Here are some points:
[ 11.  11. -36. -60.  11.  17.  15. -31.  -9. -29.  32.   7.]
[ 41.  43. -42. -68.  -8.  85.   6. -56. -39. -65.  43.  64.]
[-53.   3.  51.  50. -79. -91. -69.  95. -36.  76. -59. -27.]
[ -2.   6.  21.  -3. -21. -27. -29.  22. -25.  -5.  -7.   3.]
[ -3. -14.  14.  11. -16. -52. -30.  22.   5.  29. -27. -33.]
[  7.   4.  12.  17.  13.  24.  24.  -6.   5. -10. -20.  18.]
[ -4.  23.  13. -60. -40.  15. -18.   6. -22.  -9. -12.  17.]
[  9.  -9. -35. -23.  67.  15.  55. -49.  47. -24.  43. -17.]
[ 40.  41. -61. -67.  -1.  85.   6. -58. -20. -45.  44.  23.]
[  6.   8.  19.   9. -21.  -2. -18.  10. -43.  -6. -22.  26.]
[  5.  12.  56.  46. -76. -18. -62.  70. -87.  21. -74.  66.]
[  40.   85.  -80. -109.   -3.  100.   28.  -71.  -57.  -72.   52.   61.]
[ 10. -11. -27.  38.  19.  41.  45. -20.  31.  -6.  24.  -6.]
[ 22.  18.   1. -29.  -8.  24. -29.   2.  -3.  -1. -23.  -3.]
[  46.   49.  -77. -101.   -2.   83.   -4.  -63.  -48.  -69.   32.   41.]
[ 28.  -6. -48. -15.  37.  60.  41. -70.   3. -24.  27.  20.]
[ -5.  -4. -18. -33.  27.  13.  11. -22.   7. -21.  23.  33.]
[ 30.  22. -35. -47.  -9.  67.   4. -47. -39. -44.   6.  48.]
[-46. -27.  36.  84. -25. -74.   7.  55.  29.  79. -32. -48.]
[ -8.   8.  15.  22. -16.   3. -20.   7. -11.   9.  -8.  -4.]
[ -8. -12.  15.  10.  10. -13. -17.  12.   0.  -6.  12. -14.]
[-21.  14. -13.  12. -33. -20. -23.  21.   8.  19. -21.  -3.]
[-23.  -9.  66.  67. -26. -59. -30.  69.   5.  47. -53.  -2.]
[ 40. -18. -34. -44. -35.  51. -30. -13. -47. -39.  -1.  55.]
[ -8. -14.  17.  47.  14. -13.  18.  20.  26.  23. -22.  -7.]
[-13. -34.  42.  58.  29. -45. -12.  30.  30.  23. -58. -26.]
[ -1.  20. -11. -29.  14.  -3.  19.  -3.   5. -20.  30.  -7.]
[ 33.  57. -31. -77. -12.  47.  -3. -41. -11. -51.  25.  36.]
[-15.  16. -12.  12. -16.   2.  -8.  -9.  -7.  -8. -22. -10.]
[-41.   0.   6.  16. -34. -44. -22.  35. -52.  26. -18.   3.]
[ 20.  17.  -5. -33.  18.   8.  11.  10.  11. -18.  19.   2.]
[  4.   3. -22. -34.  13.   8.   9. -38.   4. -26.  33.  -9.]
[-13. -44.  30.  40.   0. -47.  -3.  26.  14.  23.   5. -20.]
[  1.  24.  10. -12. -29.  22. -14.   0. -17.  -6.   1.  24.]
[ 47.  52. -24. -83. -43.  57. -47. -21. -45. -50. -49.  45.]
[ -8.   1.   9.   4.  19. -16.  17.   3.  32.   5.  17. -21.]
[-27. -18.  22.  33.  24. -51.  28.  28.  44.  26.  17. -43.]
[  7.  21. -16. -31.   5.  23.  -3. -13.  -7. -12. -10.  17.]
[-15.   5. -10.  -3. -19. -12.   3.  -7. -37.  14.  12. -28.]
[ -1.  -4. -17.  29.  37.  17.  33. -19.  53.  24.   9. -28.]
[ 15.  -1. -59. -55.  20.  33.  22. -80. -14. -48.  84.  12.]
[ 13.  12. -29. -61.  28.  26.  44. -35.  19. -32.  56.   1.]
[ 22.  -4. -10. -51.  -2.  10. -29. -10. -52. -32. -13.  24.]
[-30. -42.  28. 101.  48. -36.  51.   4.  81.  62.   7. -33.]
[-17. -13.   2.   4.  15. -18.   2.  -5.  28.  -2.  14. -22.]
[ -4.   6.  14.  -7. -32. -21. -32.  11. -41. -25. -22.  13.]
[-25.   0.  34.  50. -12. -33.  18.  25.  31.  32.   4. -29.]
[-25.   8.  12. -67.  -8.  -2.  49.   5.  29.  28.  14.   8.]
[-31. -55.  38.  49.  26. -70. -10.  46.  36.  55. -24. -36.]
[-29. -42.  24.  87.  25. -28.  32.  16.  57.  46. -18. -21.]
[-43. -47.  57. 118.  26. -61.  24.  51.  64.  76. -23. -54.]
[-25. -27.  52.  86.  12. -45.  13.  38.  47.  52. -32. -30.]
[ 16.   4.   5. -52. -14.  -2. -48.  26. -57. -27. -39.  23.]
[ 10.   0. -14.  -5.  11.   9.  15. -28.  14.   2.   8. -19.]
[ -8.  11.   7.  -6. -23.   6.   6.   8. -10.   7.  18.  28.]
[-27.  -8. 110. 104. -44. -76. -61.  78.   9.  64. -67. -16.]
[-29. -11.   1.  27.  51. -29.  38.  -3.  65.  30.  21. -12.]
[ -8. -40.   0.  34.  29. -28.  11.   2.   5.  18.   7. -33.]
[ 35.  34.   3. -91. -58.  31. -48.   2. -59. -73. -24.  56.]
[ 29.  31.   6. -76. -55.  29. -36. -11. -42. -48.  12.  19.]
[  0.  -2.  -9.   6.  17.  16.  29. -19.  31.  25.  -8. -25.]
[-17.  -7.  33.  41. -13. -39. -18.  28.  45.  44. -21. -57.]
[ 13.  39. -38. -56.  19.  13.  23. -29. -14. -11.  63.  20.]
[-21.   4. -29.  -3.  -8. -12.  12.  -7.   7.  12.  16. -30.]
[ 13.  12. -22.   9.  17.  34.  27. -17.  23. -32.  36.   1.]
[-23. -37.  50.  39. -10. -74. -32.  54.  24.  33. -61. -36.]
[  6.  14.   6.  10. -21.  11. -11.   1. -29.  -3.   9.  39.]
[ -1. -12.  -6.  -9.  40.   5.  24.   9.  27. -10.  19.  -6.]
[-15.  -8.  26.  56. -24. -11. -11.  40.  23.  40.   5. -13.]
16 more points follow, each with its number after it:
[-14.   5.  24.  13. -57. -51. -45.  57. -51.  33. -38.  -8.] 0
[  8.  -1. -38.   7.  32.  42.  41. -27.  34. -15.  35. -23.] 1
[ -1.   2.  28.  22. -32. -18. -31.  31. -34.  -4. -23.  11.] 2
[  57.   37.  -53.  -96.  -28.  104.  -27.  -60. -101.  -90.  -11.   87.] 3
[-14. -26.   8.  -9.  37. -12.   6.  -7.  35.   0.  -3. -37.] 4
[ 16.   7.  -6. -41. -21.  32. -20. -15. -45. -26. -20.  36.] 5
[ 16.   4.   3.   5. -28.  25. -23. -13.  16.   1.  -3. -14.] 6
[ -8. -25.   6.   3.  49. -14.  23.  -6.  47.   8.  50. -30.] 7
[ -3.  -3. -47.   9.  52.  31.  51. -34.  47. -16.  43. -11.] 8
[-29. -31.  61.  35. -20. -83. -54.  67. -52.  25. -58.  30.] 9
[ 21. -18. -43. -11.  11.  -7. -20. -21.  14. -12.  11. -13.] 10
[ 43.  40. -45. -75. -18.  59. -20. -34. -50. -38.  -5.  37.] 11
[ 10.   8.   7.  12. -15. -15. -22.  10.  11.  26. -20. -26.] 12
[-27.  -7.  26.  32. -11. -23.  26.  22.  33.  38. -12. -18.] 13
[  6.   3.   0.  -2. -18.  -3. -23.   6.  -1.  11. -13. -20.] 14
[-16.  16. -26. -15. -34.  -2. -12.  -2. -41.   3.   3.   8.] 15
Which three of these numbered points are nearest to each point below by angle, seen from the average point of the first points? Their numbers follow each, nearest first.
[ -5. -35.   2.   3.  57. -30.   4.  -3.  39.   4.  -3. -35.] > 4 7 8
[ 11.  -4.  16.  17. -19.  16. -31.  21. -11.   0. -22.  11.] > 2 0 9
[-13.  -7.  44.  61. -43. -57. -31.  55.  31.  51. -28. -45.] > 12 13 0
[ 24.   5.   1. -15. -32.   0. -36.   8.   3.  12. -32. -19.] > 14 12 6
[ 12.   4.  12. -11. -20.  20. -27.  -4. -52. -27. -33.  47.] > 5 3 11
[ 13.   6. -64.   1.  21.  58.  38. -55.  41.  -7.  34.  -8.] > 1 8 10
[-12.   3.  29.  14. -47. -28. -39.  44. -10.  53. -41.  -1.] > 0 9 2
[-10. -23.  29.  16.   7. -51. -18.  24.  -3.   9. -26.  -2.] > 9 0 2
[ 12.  20. -14. -20. -12.  12. -17.  -7. -14.  -4.   0.   0.] > 11 3 5
[-40. -17.  53.  69.  -3. -36.  33.  51.  60.  58.  -4. -14.] > 13 12 9
[ -1. -37. -31.  -3.   3. -13.   8. -17.   0. -10.  10.  -6.] > 10 8 1
[  6. -10. -12. -11.  -8.  -1. -24.  -5.  13.   6. -20. -22.] > 14 12 10
[ -4.   8. -17. -26.  43.   6.  35. -29.  24. -11.  39.  -7.] > 8 1 7
[ 14.   4.  -4. -10. -36.   9. -42.  -2.  -5.  11. -23.  -5.] > 14 6 12
[-55.   1.  49.  91.   9. -52.  27.  55.  75.  70.   7. -50.] > 13 12 7
[  8.   6.  44.  22. -59. -22. -56.  62. -44.  -5. -41.   4.] > 2 0 9
[-13. -43. -10.  19.  52. -13.  47. -19.  61.  15.  46. -34.] > 7 4 8
[-37.  -5.  20.  51. -57. -81. -37.  71. -47.  67. -58. -21.] > 0 9 2
[-31.  -1.  53.  48. -12. -37.  30.  37.  77.  43.  -8. -10.] > 13 12 7
[  4.  -2.   2.  -3.  -9.   2. -14.  10.   0.  14. -14. -14.] > 14 12 0
[ 26.  23. -25. -60.   6.  80. -16. -53. -60. -50. -21.  78.] > 3 5 11
[-19.  -4. -19.  -8.  -2.  -4.   1.   3. -14.  22.   1.  -8.] > 15 0 14
[-35. -25.  49. 113.  22. -28.  32.  61.  85.  57. -35. -30.] > 13 12 4
[-45.  -4.  41.  39. -12. -32.  12.  32.  50.  89. -12.  -2.] > 13 12 9
[-12.  18.  57.  14. -33. -49. -33.  51.  -9.  16.  -4. -30.] > 0 9 2
[ 15.   8.  29. -27. -44.  -7. -43.  38. -46. -25. -35.  29.] > 2 0 5
[ 17. -12. -26. -25.  32.  -9.   2. -29. -21. -23.  25.  12.] > 10 3 11
[-24.  17.  39.   7. -52. -32. -30.  46. -14.  36. -22.  26.] > 0 9 2
[ 14.  13.  -7.   5.  -1.  33.   5.  -5.  -4. -12. -17.  43.] > 3 5 11
[ -8. -57.  -9.  33.  71.  -1.  85. -17. 102.  14.  78. -46.] > 7 8 1
[  2.  19. -26.  20.  -3.  27.  27.  -5.  15.  -6.  21.  -6.] > 1 8 7
[  43.   42.  -71. -104.   -7.   80.   -3.  -66.  -32.  -53.   24.   14.] > 11 3 5
[-21. -21.  54.  11. -23. -48. -14.  38.  -3.   9. -18.  -1.] > 9 0 2
[-26.  -3. -43.   9.  26.   0.  44. -19.   6.   8.  29. -15.] > 8 1 7
[ -9.  -8.  10.  48. -20.  -8.  11.  18.  18.  19.   5. -12.] > 13 12 9
[  2.  -9.  -4. -16.   2.  30.   3. -20.  28.   2.   1. -29.] > 1 4 8
[ -3. -15.   3.  21.  25.   4.  43. -17.  34.   5.  -3.   5.] > 8 7 1
[-30.   4.   8.  16.  -5.  -9.   9.  42.  21.  11.  -5.  -9.] > 13 9 0
[ -6. -29.  15.  13.  26. -10.   3.  -2.  44.  18. -14. -18.] > 4 7 13
[-45.  17. -13.  -3. -35. -17.  -6.  25. -54.   3.  -4.  15.] > 15 0 2
[  9. -21.  24.   2.   9. -30. -27.  25. -15.  -1. -41.   8.] > 9 2 0
[-13.  -7. -18.  13.  16.  17.  43. -22.  32.   6.  21.   5.] > 8 1 7
[-30.  -7.  67. 104.  -4. -62.   6.  68.  64.  52. -34. -35.] > 13 12 9
[  3.   5.  29.  21. -22.   0. -24.  22. -37.   9. -37.  46.] > 2 9 0
[  1.  20.  16. -21.  -9. -25. -16.  23.  11.  -8.  18. -19.] > 14 0 12
[ 34.  19. -38.  17.  14.  44.  33. -22.  16. -32.  38.  15.] > 1 8 3
[ 13.   3. -37.  15.   1.   9.   8. -29.  15.  13.  20. -24.] > 1 8 10
[  8.   3. -18.  -1.   2.  34.   2. -16. -16. -19.  -6.  18.] > 3 11 5
[ 31.  15. -28. -42.   2.  41. -18. -20. -12. -16.  -8.  10.] > 11 3 5
[ -54.  -70.   84.  111.   31. -104.   26.   52.   71.   68.   -1.  -69.] > 13 4 7
[ 16. -64.   7.  71.  76.  -2.  73. -26. 104.  36.  52. -50.] > 7 8 4
[-26. -39.  29.  54.   9. -57.   7.  32.  45.  34. -22. -32.] > 13 12 4
[-12.  -3.  37.  34. -39. -31. -27.  31. -10.  42. -35. -18.] > 0 9 12
[-20. -18.  40.  64.  -7. -32. -13.  50. -10.  45. -45.   0.] > 9 13 0
[  7.   3.   6.   0.  -2.  -5.  -7.   5. -11.  -4.  -3.   2.] > 2 9 0
[-16. -27.  40.  14. -21. -67. -45.  38. -47.  15.  -9.  13.] > 9 0 2
[-19.  19.  17.  24. -23. -23.  10.  28.  34.  19.  -7.  -8.] > 13 12 0
[-34.   0.  40.  43.  -3. -43.  25.  12.  34.  29.  27.  -9.] > 13 7 4
[-28. -28.  37.  48.  -4. -47.   6.  39.  37.  43. -31. -41.] > 13 12 9
[ -6.  -4. -15. -31.  25.  -6.   7. -11.   9.  -8.  17.  -1.] > 8 7 10
[ 36.  19. -13. -54. -28.  36. -38. -19. -59. -45. -25.  62.] > 5 3 11
[ -83.  -79.   49.  109.    2. -116.    5.   66.   51.  127.  -15.  -86.] > 13 12 9
[ -9. -26. -29.  54.  51.  25.  72. -30.  47.  20.   7.   2.] > 8 1 7
[ -9.   7.  61.  33. -55. -30. -56.  66. -62.   8. -73.  50.] > 2 9 0
[ -5.  21.  -5. -16. -60.  12. -29.  20. -81.  -7. -13.  32.] > 15 5 2
[ -3.  36. -41. -73. -56.  12. -39.  14. -93.  -5. -18.  27.] > 15 5 11
[ 23.  10. -22. -33.   5.  24.  -7. -16.   7. -12. -18. -10.] > 11 3 10
[  0. -16. -19. -33.  17.  21. -14. -21. -36. -49.   3.  28.] > 3 5 11
